In the rows, zero is written as 128.
Rows swapped in pairs by one turn or mirror: which row each one swaps with:
The rows were stretched afterwards, more along some directions than others.
K_819: [141 155 163 122 123 129 162 122 128 150 126 132 128 156 127 154]
K_615: [103 119 127 126 102 133 119 140 156 130 132 155 112 113 151 119]
K_291: [119 109 106 117 120 135 115 121 107 121 142 108 121 123 134 143]
K_370: [ 78 160 133 104 111 114 129  98 137 130 139 141 126  95 116 118]
K_106: [121 146 140 106 119 133 148 135 122 160 141 151 157 105 122 111]
K_960: [161 116 129 146 150 119 109 142 107 117 140  85 105 150 141 134]
K_179: [158 119 114 156 113 157 140 152 145 140 128 159 136 153 129 121]
K_209: [158 113 119 159 133 150 131 152 118 136 107 131 124 125 119 141]
K_125: [ 80 155 131 106 113 110 136  93 135 121 136 134 123  97 118 114]
K_331: [144 105 125 104 129 130 143  98 128 103 135 148 128  96 126  89]
K_796: [151 149 137 151 113 165 115 138 133 128 150 119 133 128 124 115]
K_634: [140 145 108 166 113 158 131 138 167 124 160 126 122 114 130 120]
K_916: [121 116 111 117 117 134 116 124 101 125 142 104 126 126 131 147]
K_877: [163 119 132 147 153 118 110 137 108 114 141  90 105 150 139 130]
K_688: [131 150 173 104 137 128 134 132 140 126 122 151 125 129 137 129]
K_582: [113 111 102 119 122 146 112 118 116 118 145 111 119 115 120 143]
K_694: [161 121 133 144 151 121 110 143 104 119 143  83 103 146 138 137]
K_648: [115 133 135  84 148 101 124 116 110 138 106 141 138 103 122 144]
K_203: [114 111 100 118 117 138 112 117 113 120 141 111 120 119 131 142]
K_841: [140 152 131 143 113 168 117 135 137 125 151 124 136 116 113 106]
K_199: [ 95 137 145  87 111 119 167 100 128 109 146 148 156 100 133  96]
K_739: [140 112  90 106  83 127 127 107 130 114 121 124 163 122 148 110]
K_190: [120 115 107 116 119 139 112 121 112 122 148 110 123 125 132 147]
K_450: [163 116 133 146 153 119 107 142 106 118 141  89 106 150 141 128]
K_466: [159 123 138 143 155 117 110 140 109 115 138  91 109 154 139 134]
K_435: [132 119 109 115 107 152 125 147 157 114 115 140 134 132 133  91]
K_506: [116 113 109 115 119 137 108 123 109 125 143 107 123 122 129 148]
K_907: [140 152 129 146 113 168 113 135 134 128 158 120 138 115 117 111]
K_358: [115 112 103 114 121 139 111 114 110 124 145 112 124 118 127 143]
K_973: [141 108 135 150 132  92 123 107 124 150 139 117 105 116 161 122]
K_350: [122 130 125  82 140 129 123 114 154 123 141 161 119  99 119 123]
K_621: [133 106 120 108 108 127 128 116 149  88 104 154 134 146 158 105]
K_980: [118 103  96 138 136 146  93 127 161 145 140 145 109 107 117 115]
K_793: [163 116 133 146 156 122 113 141 106 111 139  87 104 148 137 133]
K_807: [135 161 139 108 108 141 113 157 132 141 164 122 151 112  89 150]
K_13: [124 155 110  98 105 134 111 145 140 144 127 161 160 119 107 140]
K_234: [113 113 104 116 123 136 113 118 109 123 141 110 125 120 127 147]
K_979: [160 117 133 145 149 119 111 143 108 115 136  85 104 154 138 135]
K_543: [102 140 103 125  99 160 128 148 154 141 124 153 144 105  87 126]
K_930: [151 125 150 133 148 149 144 129 135 146 126 155 103 123 118 124]
K_961: [ 76 154 126  97 111 110 126  96 134 129 137 135 127  93 111 118]
K_689: [136 135  97 145 118 121 114 112 146 162 134 152 138 128 143 135]
K_265: [161 117 132 145 152 119 112 141 108 115 144  88 103 150 136 130]
K_592: [136 144 122 135  98 138 152 136 153 118 132 146 121 108 140 122]

K_807 pairs with K_819
K_543 pairs with K_688
K_916 pairs with K_694

Rows swapped in pairs by one turn or mirror: which row each one swaps with:
The rows were stretched afterwards, more along some directions than others.
K_319: [143 129 157  80 142 122  79 157 109 172 147 130 193 113 108 142 128 150
 139 112 112  81 135 112 172 170 187  76]
K_55: [163 121 105 125 175  93  82 102 121 122  93 144 156 106  96 118 105 100
 162 142  86  94  76 115 158 187 173 130]
K_276: [127 137 112  89 136 166 123 109  67 159 128 166 159 127 108 122 129 119
  80 134 121 158 102 124 181 137 140  94]
K_465: [141 135 118  70 141 134 110 159  96 145 113 122  96 121 146 183 132 166
 130 106 108 102 134 143 159 134 215  90]
K_206: [130 124 143 135 114 114 106 139 111 128 100 123 136  68 113 188 126 148
 181 134  61  80  88 151 162 118 181 187]
K_403: [133 144 144  79 131 144 131 114 121 192 144 178 210 101 137 171  98 159
 136 173 100 116 132 109 165 141 126 147]
K_70: [150 139 103  87 144 141 105  70 112 150 135 159 186 131 118 156  88 128
  65 140 155 118 114 140 173 174 147 107]
K_425: [105 140 156 161 116 115 118 156 113 118 152 136 170  67  99  99 122 171
 158 133 139  83 100 127 170 124 161 151]
K_734: [136 146 130 119 121 119 153 161 121 169  99 127 166 117 127 129 129 189
 111 102  82  99 146 129 140 181 195 139]
K_673: [120 137 123 112 116 124 135 127  88 153 104 161 223 111  93  97 121 144
 117 162 123  90  78 126 203 182 140 174]
K_695: [116 149 147  77 107 103 181 168 100 167  86 153 123  74 115 134 107 197
 139 181  76 103 127 118 181 102 159 145]
K_755: [159 101 150  82 146 118 111 119 119 136 146 130 163  84  85 178 103 118
 128 127 168  88  84 113 171 120 163 136]
K_668: [163 167 105  75  92 117 107  89 118 147 161 134 161  98 111 180  79 129
 116 191  63 121  86 131 160 110 114 194]
K_981: [159 127 119  61 149 106 107 151 102 201 128 146 132  88  91 133 121 193
 120 133 100  89 139 162 161 171 190 117]
K_240: [135 115 137 105 156  97 131 115  70 128 117 133 180  72  98 139  65 129
 136 139 111  71  83 138 204 117 178 135]
K_933: [118 116 143 133 154 112 181 125 107 166 117 154 152  73  40 123 136 163
 146 141 120 142 106  85 169 120 155 167]
K_870: [172 154 140 122 112 103 126 140 110 135 165 126 146  82 102 149 115 135
 146 151 111 128  91  93 150 104 101 172]
K_474: [196 133 132  71 122 107  91 115 140 158 163 142 163 117  77 130 103 133
 117 168 118 109 108 140 160 131 159 153]
K_166: [ 99 115 102 126 117  91 158 127  86 145  76 132 179  55  49 122 106 165
 115 179 131 128  94 116 158 170 169 194]
K_698: [125 141 132 146 106  86 127 130  89 167  81 153 163  78  73 112 121 194
 132 172  94  96 101 109 194 156 183 164]
K_617: [ 91  85 115  84 127 108 149 137 117 155  75 160 147  68 104 168 115 153
 159 151  52 103  99 141 236 124 194 187]
K_81: [192 119  96  97 124 126  67 124  99 173 144 151 112 145 166 167 135 140
 100 121  79 128 125 151 190 141 189  98]
K_700: [113  61 140  77 160  83 124 117 130 130  86 160 125  99  70 147 108 137
 134  96 100 121 118 110 206 156 214 133]
K_598: [115 147 103 104 114 128 142 106 146 112 124 141 166  99  78 141  68 140
 119 161 145 120  55 151 165 158 144 174]
K_52: [165 118  86 108 149 128  83 103 130 131 139 162 106 147 150 180  98 123
 112 125  86 151 127 137 164 115 179  91]
K_257: [161  88 136 103 142 110 110 106 108 180 131 191 173 107 156 160 111 154
 132  96  85  86 119 110 196 127 162 126]
K_416: [135 135 143 129 122 159 124 112 130 177 128 202 212 139 112 146  72 132
 137 162  80 109 121 130 201 133 138 120]
K_388: [ 95 147 127 102 116 109 169 117  98 128  89 142 131  78 110 156  89 158
 113 182 111 164  74  99 179  95 117 185]
K_864: [109 107 142 146 121 115  78 105 129 105 137 122 137 103 105 172 145 104
 178 114 122 113  98 125 188 138 144 152]
K_591: [140 133  99 114 108 141 111 106 138 159 147 127 141  74 102 156 114 151
 145 169  39  84 107  99 154 136 148 193]
K_710: [129 149 108  81 122 163 104 130 115 141 123  94 145 150  99 166 120 124
 116 130 117 121 119 142 178 171 185  80]
K_348: [ 80 118 127 124 139 129 123 115  89 158  64 157 154 120 136 169 120 137
 117 111 110 126 117 153 199 172 208  94]
K_608: [149 118 123 139 131 152 116 118 108 176 143 129 147  94 142 130 107 175
  85 115 124  62 119 139 140 162 176 122]
K_258: [139 129  84  99 131  61 113 142  65 120 121 117 143  65 117 154 128 162
 111 164 121 159  86 127 150 142 128 194]
K_645: [140 100 136 169 144 101 120 149  89 105 118 150 132  80 146 111 138 163
 144 102 160 144 109 103 162 164 152 131]
K_205: [131 154 120 135 102  90 126 131  72 138  90 118 121  84  98 158  98 174
  82 170 106 119  74 129 208 135 176 163]
K_406: [100 116 104  75 134 145 149 123 102 197  94 173 160 139 105 146 125 156
  90 129  76  87 129 152 202 156 215 115]
K_188: [126 129 130 145 125  69 137 147 113 132 118 118 133  40  94 135 119 201
 148 145  61 139 134 106 159 132 156 172]
K_119: [172  86 109 111 149 107  60  99 115 153 149 121 150 101 101 157 125 154
 139  81 114  78 109 158 149 177 224  99]
K_327: [133 120 125 106 162 134 128 114  87 151 117 159 201 126 102 137 151 117
 143 104 127 153 111 106 178 177 164 166]
K_159: [ 75 114 130 167 129 107 128 142  75 126  88 136 128  68 121 185 137 169
 136  93  90 150 105 122 198 139 193 113]
K_461: [133  90 152 107 140  98 100 125  73 102 106 158 143  73 171 158 132 118
 110  94 118 126  76 132 210 122 158 158]
K_487: [117 101 109 146 151  88  89 120  90 106 116 128 198  94  90 141 126 122
 116 112 140 104  94 105 170 214 154 146]
K_433: [142 157 116  93 134  73 113 134 103 137 118 158 177 134  95 148 116 172
  81 156 118 164 154 105 171 153 163  75]
K_892: [ 81 118 144  63 145 129 188 142 124 116 112 138 161  92  69 152 105 128
 124 128 141 136 109 133 149 124 177 140]
K_189: [108 106  93  96 130  93 120 108 121 132 128 147  83  80 132 211  89 175
 113 120  96 122 116 126 152  97 165 138]
K_774: [102 134 124 100 143 140 104  87  76 132 121 146 167 144 119 166 122 119
 117 101 156  83  73 156 194 146 170 113]
K_40: [120 116 141  88 132 164 146  98 134 203 121 145 154 138  78 136 146 130
  99 105 116 120 113  89 162 142 192 136]
K_827: [156 142  94  66 113  83  88 153 123 143  99 169 179 130 119 152  78 165
 103 177  86 101 128 161 175 141 171 104]
K_355: [135 139 113 134 110 115 140 109 101 137 113 149 137  96 118 134  99 139
 103 175  54 185 126 111 157 145 140 143]
K_693: [114 111 129 149 135  76 126 145  75 114 108 151 161  39 144 180  93 187
 160 145  94  85  97 145 189 123 172 165]
K_218: [132 111 135 140 108  91 143 159  76 152  94 116 123  67 139 151 150 188
 133  90  84 147  80  80 155 133 172 182]
K_447: [106 121 111 125 152  94 129 104 134  95  98 169 133 127  76 172  90 116
 144 153  86 147  92  93 164 123 163 114]
K_747: [113  75 120 117 108  67 138 122 101 120 103 124 154  53  93 163  80 166
  83  99 132  83  54 149 180 141 181 159]
K_846: [121  95  90 146 105  92 126  93  86 101  86 143 115 104  96 166  71 159
 108 136 102 125  78 115 183 120 167 160]
K_838: [146 101 116 140 133  52 105 128 103 118 111 169  99 103 137 148 105 138
  83 124  68 148  87 115 207 107 162 149]
K_589: [152 129 118  91 102 174 127 106 106 151 117 127 133 145 150 156 110 137
 109 145 138 166 136 114 166 105 174 126]
K_71: [118 162 122  89 110 113 138 156  75 151  91 116 151 110 106 112 144 153
 109 151 123 140  90 147 206 174 159 161]
K_468: [164 110 126  94 120 142 146 108 134 187 161 143 134  82  93  90 116 157
  99 139 100 112 119 114 144 120 160 164]
K_116: [126 112 111  65 142  75  84 111  97 139  82 152 166 144 107 186 120 118
 101 129  98 155 129 150 200 153 208 101]
K_532: [115 105 108 145 147 170 135 100  85 150 109 152 133 119 135 151 118 143
  95  95 105 133 127 119 158 165 205 101]
K_381: [110 125 103 106 116 108 151  86 102 135 107 116 100  86  95 184 127 165
 112 138 121 171 140 123 159 100 178 197]
K_153: [ 82 114 120 117 148 121 151 165  86 163  72 166 166 101 128 154 109 184
 133 114  82  81 118 150 208 152 219 113]
K_407: [177 101 117  64 158  82 118 134  87 154 118 154 148 104 108 133 131 165
 101 113 163 130 117 115 155 124 199 145]
K_985: [156 105 113  84 129 108 102 121 124 151 154 145 120 115 155 178  95 155
 114  84  75 104 141 131 164 108 182  70]
K_754: [174 127  88  95 106  91  74 130  69 157 140  94 142  96 162 169 146 177
  83 105 129 126 126 155 185 169 182 155]

K_388 pairs with K_188
K_189 pairs with K_159
K_166 pairs with K_870
K_425 pairs with K_598
K_406 pairs with K_81
K_465 pairs with K_532
K_864 pairs with K_747
K_754 pairs with K_40

